Here are some points:
[  6 -30   9 -41 -22  47  28  -6  28 -32  -1   5  37  22 -10 -42 -20   8
 -17  -9]
[-64  44  33 -23 -43 -13  19   4  49  45  15  31 -21 -10 -33 -42  27   8
 -33 -10]
[ 44 -22  15   4   1   1  59 -57   1 -35 -28  -1  57  57  38 -25  -8  41
 -10   1]
[ 32 -39 -18  -5 -36  66 -14  24  49  13  14  35   2 -15 -12 -22 -32  31
 -36  -4]
[-34  23 -23  33  21  -6 -41   7  -5 -41  18 -16 -63 -60 -59  53  75 -11
 -15  29]
[-30  33  23  -4 -15 -13 -80  21  45  25  -7  57 -14 -26 -51  43 -30 -22
   0  30]
[-11   3  18  29  13  29   6  12  -3 -98  34  34 -31 -13  -3   8  35  32
  27  42]
[-15 -27  59 -27  -7  -8 -47  90  -6 -61  14  34 -29 -21  26  28   2  -7
  16  58]
[ 12  27  23 -59  -6 -11 -34  28 -13  50 -18  88  21   8   3  42 -82 -26
   3  -8]
[-35 -33  38   8  54 -82 -11  69 -42 -65 -16 -23 -43 -24  12  22  -1  22
  58  43]
[ 52 -60 -39   3  -2 -10  30  55  -8 -33  43 -33   6   9  21 -16   2  52
  19  50]
[ 30   3 -20  38   4  45  68 -73  17  17   1 -22  18  22  18 -16   4  -4
 -22 -31]
[ 15  -2 -48  24  11  35  45 -81  -1  50 -53 -53  76  39  19 -29  12 -19
  -6 -69]
[ 14  29  53 -43  -3 -20 -57  16 -11  68  11   7 -15 -25 -20  17 -42 -26
  -9  -3]
[-39  -9   4   4   8 -60  62  59 -38 -89   7 -50 -37  32   8 -26  31  27
  81  52]
[ 30  11 -93  24   9  56  47 -69   6  -2 -28  -5  16  34  12 -40  33  10
  -7 -58]
12 more points follow, each with its number after it:
[ 26   7  -7  -7   3 -15  42  10  35  27   8  31 -10  41  -8 -46 -25  73
  14 -31] 0
[-29  -4  40   3  23 -27 -59  10 -25 -60  44  26  -2 -17   5  78 -17  -9
  29  67] 1
[-32  23  40  -4 -19 -12 -59 -19 -24  16 -21  53  -4 -13 -23  37 -49 -75
   3  -2] 2
[-29  36  31  23 -20 -32  -4 -21 -25 -17  22  -7   4 -19  -7 -46  31 -18
   2  14] 3
[  -3  -33   -4   21   20    6   70    0  -12  -47  -46 -101  -35   16
  -39  -23   45   74    0   -8] 4
[ 19  48   6 -12 -23  25 -40  -9  39   6   7  51   5 -19  -7  25 -50 -13
  -7   6] 5
[  38  -35  -37   16   56   76  -27 -117  -21   10  -58  -58   81   11
   37   25  -28  -32  -31   -7] 6
[  2   9  -6 -38 -10  -8 -10 -38  25 -12 -25  45  33  24 -15   6  10 -18
  34   5] 7
[-13  30 -11 -57 -19 -20  20  40  -4  54  11 -32  26  -1  -7 -19 -22 -19
  12  -9] 8
[-35 -40 -24  97  -1  44 -32  81  -6 -56 106 -32 -56   0  26 -25  69  27
  53   7] 9
[ 22   1 -59  34 -28 -24 103  74  18 -65  46 -47 -69   3 -12 -58  57  46
  55 -14] 10
[  4 -25  17 -14  15 -48 -33  35 -20   1  24  34  16  -1  -8  21 -18  -1
  -7  24] 11
Which two of these numbered points are nearest to each point below, looking only along the 4 directions in which the first points spread most? Their numbers follow each, nearest first.
[-34 -15  40 -20   5 -78 -71  72 -43 -27  12  80 -57 -41 -14 -16  -3 -14
  47  26] > 1 11
[ 15 -17 -22  65  25  70  34  -7   2 -81  -6 -56 -44  19  10 -32  51  32
  43  15] > 10 4
[ 16 -39 -41  -7 -10  -3  95  41  27  -4 -91 -90 -10  -4  22  -8  43  43
 -18  37] > 4 10
[-18  45  19 -42 -14  -2 -95 -15  11  20 -29  38   5 -28 -27  54  -4 -27
 -19 -61] > 2 5
[ 11  -1  -8  18 -32  35  15  32   7 -82  39 -10 -59  16  30 -18  23  62
  17  60] > 9 10
[ 11  12  35 -33 -16 -16 -45  13 -13 -34  36  35 -22  27   4  30   7  10
  14  16] > 11 1
[-28 -43  13 -29  53 -30 -76 -39 -71  35 -30 -22 127   0  34  85 -58 -59
 -16  12] > 8 2
[  1 -43 -36  27   3 -43  60  37  23 -13  -8 -46 -17  26   2 -48  31  76
  34 -11] > 4 10
Here are 12 other points, each followed by its number:
[ 27  -1 -17   6 -44 -19   8  47   1  76  15 -15   7   5   6 -15 -16  -8
 -16 -33] 0
[ 24  18 -51  36  16  32  53 -54   4  46 -34 -22  24   0  17 -46  34  17
 -82 -46] 1
[-26   4   1  10  23  18 -95   8  13   7   9  45  -8 -41   7  79 -38  -8
 -18  28] 2
[-26  30  47 -27  12  17 -76  34  13  -3   5  19 -50 -48 -40  45  33 -49
  11   3] 3
[ -22    0  -25   18   12  -35   37   49   -8   -2   10 -112  -39  -16
   23  -23   76    4   29   44] 4
[  5   9  -8 -59 -36  23  21 -21  41  52 -29  28 -22   4 -18  -4  21  12
 -41 -19] 5
[  1  15  -5  -1 -23  46 -18 -10  41 -28  -6  11  -4  28 -20 -22   3  17
  19  -9] 6
[  73  -18  -30   61   22   62   69 -107   -1  -30  -61  -79   24   21
   12    0   24   23  -63  -12] 7
[-35  23  22 -27 -17 -26 -80  38   9 -44  -4  36 -45 -40  -6  -6  30 -22
  -8  31] 8
[-46 -19   6 -28  26 -40 -10   8 -15 -58 -49 -57 -27 -24 -32  17  35   1
  46  15] 9
[ -9 -56  10 -10  12  21 -49 -63 -59  34 -81 -27  57   0  15  71 -62 -28
 -21 -16] 10
[101 -19 -56 -18  16  -7 113 -69   0 101 -95 -79 127  51  51  -6 -72  50
 -46 -74] 11
The same question for these:
[ 70  31 -42  29 -51  89  21 -65  -2  82 -15 -26  34  26  11  -5  -3  25
 -72 -90] > 1 5
[  1  13 -13  12 -25 -27  70   0 -15  51 -46  49  27 -19  10 -30 -15  21
 -52  -1] > 0 5
[ -4  36  51 -18 -17  13 -52  15  12  62  41  47 -20 -43 -28   8 -39 -30
 -32  -9] > 2 3
[ 39  50 -27  39 -29  89  52 -79   1  40  26 -34  -5  15 -30 -32  25 -23
 -65 -65] > 1 7
[-55  14  33 -27 -32  13 -24  31  64  33  51  89 -47 -26  13  -7   4 -19
  19  -5] > 2 8
[ -15  -37   14   55   90  -41  -22  -76  -73   32  -45 -124   91    5
  -12   55  -41   13   -4  -27] > 10 0
[ -7 -10  12 -15 -21 -32 -25  47  -3  -3  48  17  -9  -2 -29   3   0   8
  40  12] > 8 2
[-43 -41 -36  32  25 -17  43  57 -25 -62  23 -59 -16  13  20 -68  62   8
  48   4] > 4 9
